128 stands for zero in the data rows.
Here are some points:
[147 163  76 126 118 134 119 147  65  63 105 104 157 175 168  75 121  65
 183 147 130 100 145 165]
[141 166 126 101 136 155  95 123  39  78 106 156 149 123 111 109 131 117
 158 114 151  93 136 151]
[139  83 157 110 123  62 121 104 133 127  99 164 122  68  90 104 174 106
  76 115 109 115 146 130]
[ 87 115 164 122 104  83 145 122 176 175 167 125 108 165 174 146 143 105
 131 162  95  69 160 109]
[ 83 116  86  87 171 139 183 127 207 237 117  66 117 122 138 158 139 165
 125 130 134 130  94 129]
[138 116 155 138 203 116  65 149 105 111 134 130 208 158 203 159 103 118
  94 171 145  58 129 115]
[140 110 109  88 164  82 108 187 205 153 132 101 119 106 127 209  61 125
  74 102 177 191 111 170]
[118 131 122 159 157 140  95 119  93 101  87 146 157 108 137 104 164 115
 163 194 103  89  74 142]
[132 113 211 117  89  91 112 139 112  74  97 207 121 100 125 106 147 120
  92 125 132 114 128 181]
[148 143 111 148  62 166 195  85 151 175 148  85  60 204 147 142 128 116
 164 165  94 109 148 105]
[134 197 139  91 132 119  18 134  58 121 157 210 141 136 156 132 143  98
  87 139 125  74 152 114]
[189 122 139 134 174  93 123 109 183 121 104 118 148   7 124 171 133 180
  59  80 129 182  98 136]
[124  54 136 170  70 162 105 131 118 170 120 147  88 117  69 159 103 111
 132 103 147 117 107 116]
[124 211 119 143 118 150 105  90  88  78 137 117 113 155 128  99 111  87
 131 110 131 142 139  60]
[161 210 105 152 125 114 108 103 121  87 120 144  86  91 144 114  80 141
 166 102 118 133 150  43]
[164 181 105 116 169  84  95 166 130 111 103 115 142  57 125 104 124 180
 115 106  87 151 122 147]
[138 134 165 120 119  84 110 111 193  93 124 170  88  96 136 113 142 103
  99 117  94 132 148 106]
[138 131 139 135  85 140 164 127 161 149 121 142  65 139  82 120 133 145
 162 117 139 156  86 118]
[126  85 134 122 145 162 174  98 162 183  72  80 152 195 150 143 139 121
  81 114 104 131 122 164]
Here are 29 more points, each followed by its number:
[116 116 123 112 165 159 124 147 137 178  80  83  83  44  12 170  71 210
  89  43 209 212 101 152] 0
[ 99  78  84 148 132 132 153 122 205 246 161 113  20 124 109 141  85 165
 200 113 140 158 111  86] 1
[124 105 135 159 153 105 105 153  96 104  84 139 187  76 116  88 152 122
 152 186  91 106  83 154] 2
[116  68 159 138 106  77 162 123 177 117 132 149  97 103  92 118 176 108
 164 116 139 135 135 144] 3
[151 181  82 135 111 137  92  97  53 107 144 179 163 111 160  94 109  72
 146 137 124  83 157  99] 4
[122 174 153 121 108 130 133  89 139  82 130 134 115 144 135 112 199 125
 143  95 131  92 168 110] 5
[ 85  80 178 153 104 102 148  91 125 160 136 167  96 139 100  78 182 138
 133 123 130 122 130 155] 6
[ 99  71  98 184 126 150 125 174 128 113 137 110 163 191 135 100 153 158
 167 165 151 128 110 147] 7
[130 179 137 139 178 110 128 165 146  80 115  67 190  73 115 146 102 149
 116 116 140 159 146 134] 8
[102 121  68 137 129 128 154 132 199 251 153  95  45 109  81 169  80 191
 169  93 151 159 104  91] 9
[122 108 175 154 115 145 119 141 113  96  94 167 135 131 130  91 135 110
 119 173 106  97 109 164] 10
[139  88 135 162 103 148 139  78 109 133 119 148 119 150 127  75 147 144
 122 130 129 149  98 145] 11
[125 129 116 146 130  99 120 189 134 106 137  77 124  96 148 129 117 157
 176 108 166 193 178 140] 12
[105 146 148 140 134 145 159  97 161 134 108  89 146 115 131 160 154 101
 152  90 133 119 126  98] 13
[112 135  95 116 115 103 130 112 115 136 154 176 144 168 124 117 152 119
 127 121 126  86 101  82] 14
[158 117 157 116  97  75 100 117 162  92 138 158  85 110 138  96 163  87
  87 123  95 126 155 130] 15
[131 221 144 143 131 143 147  79 139  64  87  90 107 160 132 133 138 101
 127  90 113 131 175  76] 16
[135 186 112 102 111 153 112 108  69  84 182 104 173 190 146 120 128  63
 109 142 116 104 164 155] 17
[104 133 125 143 132 173  74 163  78 103 142 200 133 152 120 118  81 124
 134 176 125 121 111 159] 18
[128 162 169 109 152 155 115 134 188 151 129  79 157 146 170 155  82 148
  84 113  87 129 169 119] 19
[113 124 106 160 125 144 157 113 127 109 104 123 141 107 104  54 153 119
 145 160  61 135 100 117] 20
[188 120 142 113 128 139 108 186 234 113 119 135  80 163 183 189 105 167
 101 188 119 162 107 153] 21
[153 117 110 131 151 121 109 163 214 131  94  56 101  54  96 170  55 216
  96   9 211 198 178 180] 22
[108  97 148 114 152 114 145 117 151 175 122 119 143 107 177 137 147 147
 135 133 111 118 123 132] 23
[106 158 146 151 135 148 152 194 172 160 112  53 148 168 133 142 102 134
 127 132 119 161 139 157] 24
[143 121 115 103 121 132  91 137 103 163 182 172 113 154 115 131 116 151
 126 135 158  93 112 133] 25
[131 135 109 150 105 164 134  50 155 185 166 102  33 128 107 141 143 164
 179  79 173 133 110  81] 26
[129 116 150 106 126 128  71  97 144 157 134 131 156 105  90 190  93 172
 131 127 142  82 118 111] 27
[114 174 160 126 156 150 112 144 159 153  96 107 162 130 157 121  94 140
 101 116  88 123 144 133] 28
Which of these numbered points is nearest to each point below, looking only along the 8 directions in which the first points spread most? Its number follows each.
[134 140 112 127 150 141 111 190 227 162  98  51 119  96  74 179  43 200
  81  17 206 233 166 181] > 22
[118  90 152 148  73 117 111 118  49 128 137 200 149 155 120  76 143  89
 113 138 102  75 135 152] > 10
[124 130 131 143  80 123 152 128 123 128  91 155 106 130 136 111 108  75
 129 168  95 112 139 149] > 5
[119  81 113 168 173 141 153 181  73  91  85 104 175 165 126 116 131 108
 190 173 164 133  95 177] > 7
[107 135 121 206 150 152 115 122 104 107  75 117 143 105 102  91 154 139
 199 142 124  76 104 124] > 20
[150  83 122 128 150  72  85  95 139 125 107 168 154  89  96  76 148  74
  82 101 129 131  95 140] > 10
[161 157 174  99 114  95 111 100 110  72 172 194 134 114 119 111 131  99
 101 109 153 111 153 126] > 15
[170 105 129 145 153 113 100 118 100  92 125 158 133 106  98  83 143 117
  76 137 142 125 110 158] > 10
[121 169 134 140  70 168 181 130 169 173  98 103  55 135 121 153 102 155
 168 114 144 117 158  93] > 26
[124 121  93  83 121 109 155 152 210 150 160  97 151  94 104 220  94 141
 107 117 162 155 164 133] > 21
[107 161 162 121  75 142 128 126 107 165 124 168  97 141 109 129 134 140
 128 145 104 116 142 106] > 14
[171 147 110 112 108 152  94 151 159 102 191  81 130 122  96 190  71 153
  96 145 140 150 137 131] > 12
[126  86 155 136 143 142 137 116 168 193 146 153 144 105 147 132 154 172
 125 115 121 112 130 132] > 23
[119 157 157 178  92 161 124 154  81 143 101 142  57 179 156 143  88 145
 135 185 103 131 120  67] > 14
[120 121 128 131 134 136 114 127 106 138 138 172 125 192 146 131 135  84
  71 164  91  85 107  97] > 14
